In the rows, zero is written as 128.
Where one turn sends some rows of the set: a few examples, then the rows asked:
pubiv: [112 109 126 142 110 121 123 109 122 146 115 126 169 134  95 148 128 138
 134]
bonid: [164 140 114 140 109 108 115 120 143 143  83 112 101 122 144 109 152 131
 145]
kosel: [135 140 101 147 138 128 119  95 167 166 135 115 145  95 126 120 121 123
 156]
Teziv: [161 123 114 136 120 142 128 144 116 128  89 134 121 127 131 124 158 123
 144]
Pul: [160 142 111 136 104  98 122 109 141 158  99 111 102 112 141 100 143 122
 140]
kivut: [130 116 106 118  97 111 116 109 129 153 136 150 155 140 119 104 164 155
 152]
Sege: [164 154 111 139 102 107 111 107 144 150 104 105 109 117 141 107 162 125
 134]
kar: [153 128 116 133 130 129 135 151 135 130  81 136 121 133 138 124 155 117
 141]
ves: [143 119 132 163 118  92 117 121 141 127 143  99 153 149 144 124 120 103
 120]
divi: [125 127 126 165 107 122 116 144 150 122 157 137 153 148 140 124 117 124
 129]
kad: [126  99 115 137 105 127 117 108 118 148 119 131 166 127 100 150 133 121
 133]
fatep: [131 125 111 158 108 138 116 137 153 117 154 148 151 148 131 120 128 130
 124]
nizu: [137 125 130 169 121  88 125 116 141 122 140  99 151 151 153 114 133 110
 126]
lofed: [157 134 122 144 126 139 134 146 128 131  88 142 119 128 129 127 157 117
 139]
Verer: [129 135 127 166 120 132 124 140 155 132 150 156 154 149 135 115 126 136
 124]
Zoni: [132 130 104 143 147 127 122 107 169 168 132 124 151  92 129 127 115 125
 152]
romon: [158 149 119 136 110 106 121 116 149 152  93 119 102 120 144 101 154 135
 156]
Feg: [138 127  96 135 153 111 125 114 154 160 130  94 142 115 147 108 146 121
 179]
Beba: [145 125  95 134 150 104 122 117 158 155 123  92 138 112 146 113 147 106
 172]
Pok: [128 117 109 104 102 110 111 108 141 159 136 140 155 139 111 103 149 149
 159]
Kedal: [131 134 139 171 110  99 130 123 137 130 149 107 151 148 144 122 134 100
 125]
ropob: [132 136 104 153 148 125 120 100 173 169 133 112 157  99 137 122 118 133
 141]
toneb: [167 131 116 133 117 141 132 140 134 126  84 124 119 125 136 131 158 121
 146]
biz: [123 116 113 145 107 116 106 109 122 153 128 136 169 140  99 144 132 143
 132]
Pip: [111 108 110 133 106 114 110 112 117 151 119 146 166 140 100 142 138 139
 139]
Gatap: [121 113 122 161 111 131 123 146 141 116 148 145 150 150 140 124 121 129
 130]
Lup: [137 129 130 171 117  91 128 121 140 120 139 109 141 148 145 127 140  97
 123]
Fogar: [153 131 107 129 157 102 121 124 150 156 125 102 149 123 153 109 161 112
 177]
Laguk: [134 109 105 107 100 100 105 107 134 153 132 152 161 142 111 110 149 143
 148]
Ter: [133 116 107 107  93 107 105 104 133 156 131 131 155 142 116 106 161 154
 151]
Vura: [130 133  95 149 155 125 128 100 166 163 130 111 145  99 131 111 121 130
 147]
para: [144 116 105 119 157 103 132 118 152 146 121 105 147 123 150  97 145 114
 176]

pubiv turns into Fogar
toneb turns into Laguk
And these:
lofed turns into Ter
Pip turns into Feg
Sege turns into kad
ves turns into kar
Beba turns into Gatap
Pok turns into ropob

Where one turn sends some rows of the set: a few examples, then the rows asked:
pomi: [120  90 171 145 144  94 145 126 111 125 117 139 114 127 134 150 130 121
 108 134  93 144 121 119 142 130 155 133 157 118 132 123 121 158 115 131
 147 139 136 116 130 126 123 106 110  75 149 127 142 111 144 114 146 119
  88 104 159 135 177 143]
pubi: [136 100 134  99 146  93  92 148 107 136 142 112 134 129 124 150 147 140
 112 172  95 164 153 133 100 124 115 109 157 139 171 141 139 134 107  98
 107 130 103 138 105 146 121 143 130 135 131 140 131 119 157 123 139 144
 147 111 126 165 148 142]
sepi: [115 120 149 129 114  90  83 162 149 113 147 129 123 141 138 127 157 147
  91 140 126 167 146 143 104 131 125 133 150 168 165 129 114 128 122 137
 145 118 109 114 108 120 150 134 143 151 135 132 142 147 153 137 140 134
 154 112 140 139 136 149]
Zitim: [126 110 186 171 115  89 138 137 122 144 114 139 129 109 141 136 115 135
 109 120  85 132 119 109 125 108 164 128 149 136 147 139 124 141  93 131
 145 136 138 114 138 135 129  81 111  73 151 104 140 113 135 127 131 134
  92 126 149 129 166 142]
nen: [145 141 140 138 118  84 104 147  85 184  94 126 132 104 133 142 117 140
 125 149 103 187 130 138 121 110 145 117 138 121 161 166 147 123 125 102
 139 145 155 108 140 116 118 114 113  82 143 122 109 106 134  98 129 118
 118 154 152 119 169 131]
rodo: [147 115 144 134 167  65 138 166 137 162 125 162 114 120 134 148 130 127
 114 123 132 136 148 143 139 125 147 107 122  96 154 162 142 106  95  94
 121 150 111 122 106 116 128 107 119 110 132 138 101 116 165 110 139 130
 131 150 157 149 178 120]
zopaz: [126 115 140 121 161  92  72 138 112 141 131 115 133 121 131 148 147 135
 111 166 104 156 154 140  97 130 116 126 162 132 156 153 152 149 122 111
 113 109 112 136 110 158 136 148 119 137 142 147 121 136 159 133 141 140
 144 101 122 151 151 140]
fid: [123 105 129 114 106  99 115 145 148 106 144 125 134 133 135 126 126 171
 106 138 104 162 128 142 138 130 141 122 164 157 174 156 111 133  87 109
 122 128 134 109  98 144 109  99 115 114 115 149 156 114 152 125 138 148
 151 107 126 176 152 156]
fosi: [129 133 124 127 144 113  98 119 127 126 127 108 120 128 145 140 139 150
 136 127 107 136 148 130 115 102 118 134 134 160 125 145 143 137  98 128
 100 128 112 120  83 179 125 113 123 118 126 138 145 123 145 140 159 150
 142 111 124 133 150 160]
pegi: [123 130 129 129 125 105 109 163  98 174  78 107 121 105 124 132 114 127
 137 148  99 179 154 133 140 113 135 125 144 136 157 162 154 143 122 107
 145 144 149  94 156 127 127 113 108 111 142 105 127  95 140 107 136 118
 139 150 156 109 167 129]
Vam: [129 162 157 168 125  76 112 157 123 168 121 149 112 111 145 133 119 142
 114 117  92 133 141 152 102  93 153 117 121 120 160 139 146 113  96 127
 139 148 126 130 132 117 130  85 139 123 151 129 130 125 127 129 173  91
 127 125 159  98 145 120]
bik: [105 123 150 125 117  88  81 134 148 124 132 124 112 139 131 131 149 153
  87 131 131 146 142 142 114 134 137 134 139 162 150 159 123 125 130 140
 138  97 115 111  98 138 139 128 144 141 139 135 139 142 149 146 137 132
 152 112 115 142 127 148]
Vila: [ 88 145 157 151 133  65 117 159 123 173 120 147  99 112 149 134 111 135
 130 113  90 135 158 158 102 104 135 114 128 126 156 141 157 116 101 102
 145 135 135 116 138 129 130  96 128 146 145 110 150 126 129 110 164  95
 140 119 155 114 150 124]
pafur: [146 135 180 152 139  94 113 162 129 162 114 137 155 128 157 120 140 119
 114 160 119 168 112 134 122 122 162 167 127 107 173 139 135 127 110 163
 157 153 121 122 123 113 139 121 155  93 131 105 119 110 156 113 133 103
 126 140 171 122 152 119]
dulo: [110 118 170 141 139  81 119 176 157 154 123 132 144 141 159 124 138 117
 115 162 106 156 136 139 137 133 146 166 130 108 168 144 142 122 107 170
 143 152 126 128 125 133 134 111 151 104 121  89 139  94 174 116 140 112
 134 131 184 126 149 122]
fufe: [123 153 127 115 110 112  89 168 121 112 132 122 133 115 167 128 144 140
 121 145 124 179 134 147 109 125 103 129 152 143 185 128 142 137 114 130
  96 126 119 115  94 114 127 131  99 118 125 139 129 105 167 112 144 146
 149 112 143 141 159 147]
bute: [109 143 144 149 137  65  96 163 127 166 127 157 102 110 135 134 122 131
 127  99  96 148 146 153 106 102 145 140 130 125 138 147 134 114  83 100
 140 138 121 121 134 103  96  71 125 131 144 128 134 113 115 117 151 105
 120 110 156 118 136 135]
kesa: [ 94  97 183 152 125  89 145 144 134 125 115 123 132 125 143 142 123 125
 125 133  99 140 143 110 144 110 135 127 147 139 147 136 128 151 101 128
 138 133 147 100 138 145 140  92 116  83 144 102 141 101 141 106 126 128
  88 123 156 127 179 154]
Nuf: [146 103 167 140 159  56 148 143 120 170 125 144 126 127 137 142 121 140
 109 135  98 142 117 122 129 112 170 107 117 101 173 162 136 100 104 104
 118 135 122 128 115 142 122  99 134 104 127 128 106 133 164 101 144 114
 113 153 165 156 167 135]
meke: [140 111 149 143 147  96 127 157 141 149 121 138 144 131 144 133 146 109
 128 148 125 144 120 145 120 117 151 162 120 101 135 136 129 105 110 170
 144 160 117 116 107 120 131 115 137  91 120  98 128 126 173 120 147 107
 143 101 179 122 149 116]
Zogol: [113 124 127 119 125  90  91 147 150 116 144 118 126 134 140 137 144 163
  99 140 106 155 122 147 134 133 140 139 166 144 173 180 137 141  95 118
 109 112 140 116  98 145 100 104 119 105 117 159 146 116 157 130 133 139
 144 110 129 173 152 160]
rav: [131 127 127 124 125 102  98 162  91 162  82 134 111 117 121 143 128 130
 134 127 103 188 136 130 135 120 149 132 145 133 156 163 131 135 145 133
 159 134 128 107 149  91 112 109 117  98 152  99 108  96 141 115 152 126
 120 139 133 129 156 132]
pelis: [124 134 127 123 125 111 102 130 135 123 148 122 119 132 149 133 125 149
 125 113 100 157 151 129 108 100 113 108 130 172 134 123 117 129  94 120
 110 142  98 119  92 167 129 119 121 135 135 133 145 121 141 136 166 150
 146 110 134 125 152 159]
zabe: [120 155 135 128 122 109  79 154 141 102 135 122 130 109 165 125 149 145
 128 128 136 167 135 149 127 132 105 135 142 139 165 149 152 137 117 141
  89 106 121 111  89 134 137 121 109 112 127 142 117 108 170 124 153 145
 136 121 127 127 155 145]
sil: [122 109 154 121 161  60 147 150 137 164 130 140 110 141 144 147 119 125
  98 127 111 143 145 134 150 114 159 112 113 100 180 171 144 104 101 101
 123 138 119 116 118 147 123 117 141 129 136 123 117 121 169  88 134 106
 146 158 157 147 179 130]

pubi turns into fid
rodo turns into pomi
And these:
fosi turns into bik
sil turns into kesa
Vam turns into pafur

